m =
138  122  126  116  109  136
138  121  128  118  138  112
139  127  123  118  105  122
Rows and columns are counted from 0.
(0, 0) = 138
(1, 3) = 118
(2, 2) = 123
(2, 0) = 139
(2, 5) = 122

a =
[[133 107 126 129 120 144 133 119 122 126]
 [126 129 140 142 156 146 123 124 122 138]
 [127 118 120 117 102 121 125 122 118 119]
 [133 108 126 128 120 144 133 119 122 126]
 [131 122 150 124 134 130 140 137 148 134]]
a[-5,0]	133
a[-1,5]	130
a[0,9]	126
a[-5,-2]	122
a[3,0]	133
a[-5]	[133, 107, 126, 129, 120, 144, 133, 119, 122, 126]
a[2,-8]	120
a[1,3]	142
a[-2,2]	126
a[-1,2]	150
a[4]	[131, 122, 150, 124, 134, 130, 140, 137, 148, 134]
a[:, 5]	[144, 146, 121, 144, 130]
a[2,5]	121
a[-3]	[127, 118, 120, 117, 102, 121, 125, 122, 118, 119]
a[:, 1]	[107, 129, 118, 108, 122]
a[:, -6]	[120, 156, 102, 120, 134]
a[-4,2]	140

grid =
[[134 125 122 122 123 126 137]
 [145 128 120 118 132 122 133]
 [137 125 120 119 121 125 141]
 [134 130 124 126 130 124 124]
 [138 140 113 128 129 112 101]
 [135 129 125 125 131 124 126]
 [106 127 140 140 123 138 125]
 [136 127 134 125 142 130 130]
 [123 123 132 128 124 134 139]
 [132 124 124 122 121 128 142]
 [126 131 113 127 110 119 123]
 [129 133 120 129 124 121 116]
 [136 126 129 123 135 129 135]
 [130 124 124 123 120 128 139]
 [118 119 145 131 132 144 147]
 [131 137 115 130 123 116 107]]
Rows and columns are counted from 0.
row 0 col 0 -> 134
row 12 col 6 -> 135
row 11 col 6 -> 116
row 11 col 4 -> 124
row 14 col 5 -> 144
row 13 col 5 -> 128
row 12 col 4 -> 135
row 1 col 0 -> 145
row 9 col 3 -> 122
row 2 col 4 -> 121
row 6 col 4 -> 123
row 0 col 6 -> 137
row 1 col 1 -> 128
row 6 col 0 -> 106
row 7 col 5 -> 130
row 1 col 4 -> 132
row 3 col 2 -> 124
row 6 col 5 -> 138
row 2 col 3 -> 119
row 11 col 3 -> 129
row 7 col 0 -> 136
row 15 col 2 -> 115
row 15 col 0 -> 131
row 12 col 1 -> 126
row 13 col 1 -> 124
row 6 col 6 -> 125
row 9 col 5 -> 128
row 15 col 4 -> 123
row 10 col 6 -> 123
row 14 col 2 -> 145
row 0 col 2 -> 122

X = [[130, 130, 131, 127, 130, 131, 123, 125, 130, 122, 125, 126], [128, 128, 128, 128, 128, 128, 128, 128, 128, 128, 128, 128], [122, 123, 131, 118, 125, 123, 128, 130, 124, 132, 125, 116], [120, 122, 131, 117, 125, 122, 128, 130, 124, 133, 124, 114], [135, 125, 135, 124, 127, 121, 135, 135, 135, 113, 130, 116], [135, 123, 137, 121, 126, 119, 136, 137, 135, 110, 130, 111], [142, 119, 139, 124, 127, 140, 132, 133, 122, 117, 140, 127], [125, 127, 124, 129, 125, 124, 134, 132, 126, 136, 131, 130], [122, 131, 122, 130, 127, 122, 129, 128, 129, 135, 124, 129], [117, 134, 118, 131, 128, 118, 126, 125, 132, 138, 120, 129], [137, 123, 136, 125, 128, 136, 129, 130, 125, 119, 135, 127], [128, 126, 130, 125, 127, 125, 130, 130, 129, 125, 128, 122], [152, 137, 129, 145, 133, 133, 135, 133, 145, 101, 139, 142]]
X[0,0]	130
X[8,3]	130
X[12,4]	133
X[8]	[122, 131, 122, 130, 127, 122, 129, 128, 129, 135, 124, 129]
X[11,9]	125
X[5,9]	110
X[6,11]	127
X[8,7]	128
X[3,6]	128
X[2,11]	116
X[3,4]	125
X[4,11]	116
X[:, 0]	[130, 128, 122, 120, 135, 135, 142, 125, 122, 117, 137, 128, 152]
X[12,6]	135
X[1,9]	128
X[7,5]	124
X[2]	[122, 123, 131, 118, 125, 123, 128, 130, 124, 132, 125, 116]
X[6,5]	140
X[:, 9]	[122, 128, 132, 133, 113, 110, 117, 136, 135, 138, 119, 125, 101]
X[12,3]	145
X[1,6]	128
X[9,7]	125
X[6,8]	122
X[3,8]	124
X[12,2]	129
X[3]	[120, 122, 131, 117, 125, 122, 128, 130, 124, 133, 124, 114]
X[6,7]	133
X[10,0]	137
X[:, 2]	[131, 128, 131, 131, 135, 137, 139, 124, 122, 118, 136, 130, 129]
X[:, 4]	[130, 128, 125, 125, 127, 126, 127, 125, 127, 128, 128, 127, 133]
X[0,4]	130
X[1,11]	128
X[8,1]	131
X[4]	[135, 125, 135, 124, 127, 121, 135, 135, 135, 113, 130, 116]
X[10,3]	125
X[5,11]	111

M = [138 133 124 129 127 134 149 129]
M[0] -> 138
M[-1] -> 129
M[1] -> 133
M[6] -> 149
